In the data rows, 128 means zero.
Here are some numbered points:
[ 97 142 112 103 117 125 131 124 115 145 145 138] 0
[188 146  87 105 122 109  71 143 133 190 143 122] 1
[161 135  87 104  86  91  83 131 140 191 112 125] 2
[209 126 161 118 119  96 128 128 137  82 107 178] 3
[125 150 147 181 113 115 105  72 125  93 111 156] 4
[ 52 111 145 218 104 175 121  96 196 114 169 102] 5
[181 154 111 112 157 114  70 113 109 253 162 111] 6
[115  72 127  85 179 129 104 185 106  78  67 164] 7
[ 85 117 137 116 135 138 173 153 115 111 147 109] 8
[152 163 113  95 108 122 133 137  94 159 106 138] 9
[138 106 112 122 135 123 135 147 158 120 140 127] 10
[132 135 123 149 131 122  89 109 212  61 102  65] 11
[142 144 141 133 125 129  75 139 203 114 107 120] 12
Which three points above are nearest to each new point by angle? Their numbers follow each, nearest first.
[119 124 114 157 128 148 151 144 136 108 123 140] ~ 5 8 10
[137 147 144 117 158 178 108 154 168  99 133 133] ~ 12 11 10
[166 188 137  94 144 138  82 160 132 228 146 138] ~ 6 1 2
[178 139 104  89 173 115 151 143 117 210 140 158] ~ 6 1 9
[136  66 113 124 122 149 194 177  89 111  90 162] ~ 7 8 10
[105 147  98 117 144 142 121 136 134 131 128  84] ~ 11 8 0
[ 75  73 119 150 110 152 108 160 165 112 149 142] ~ 5 10 8
[ 84  84 159  90 110 124 112  93 101  85 118 192] ~ 7 4 0
[166 141  99  82 172 125 129 158 113 199 134 151] ~ 6 1 9
[148  95 144  77 148 123 163 143 109  94 126 130] ~ 7 8 3
[147  92 113  92 143 134 119 180 122  93 134 107] ~ 7 10 8
[141 136 153 187 126 101  80  88 209  56  96  81] ~ 11 12 4
[ 98  56  90 181 113 138 167 123 125 139 125 167] ~ 5 10 8
[101 174 186 164 105 108 126 108 177 120 163  83] ~ 5 11 12
[140 143 137 132 107 137 137 128 154 140 116 108] ~ 12 11 2
[101 159 148 137 126 137 164  79 101  80 148 114] ~ 4 8 5
[115 114  86 136 125 102 112 122 128 128 118 143] ~ 2 0 1
[106 139 127 102 130 131 183 138  96 155 120  97] ~ 8 0 9
[ 57 125 129 120 101 112  84 123 126 103 108 137] ~ 0 4 5
[178 118  90  81 197 124  96 174 115 243 102 162] ~ 6 1 2
[192 144 108  64 195 123 147 169 115 209 158 171] ~ 6 1 9
[103 122 174  86 139 126 173  66 111  61  81 152] ~ 4 3 7
[157 111 102 204  83 120 145 114 115  60 109 165] ~ 4 3 5
[132 168 188 160 143 136 153 124 155 121 154 118] ~ 5 4 12
[ 82 103 175 164 162 139 153  91 122 110 145 142] ~ 5 8 4
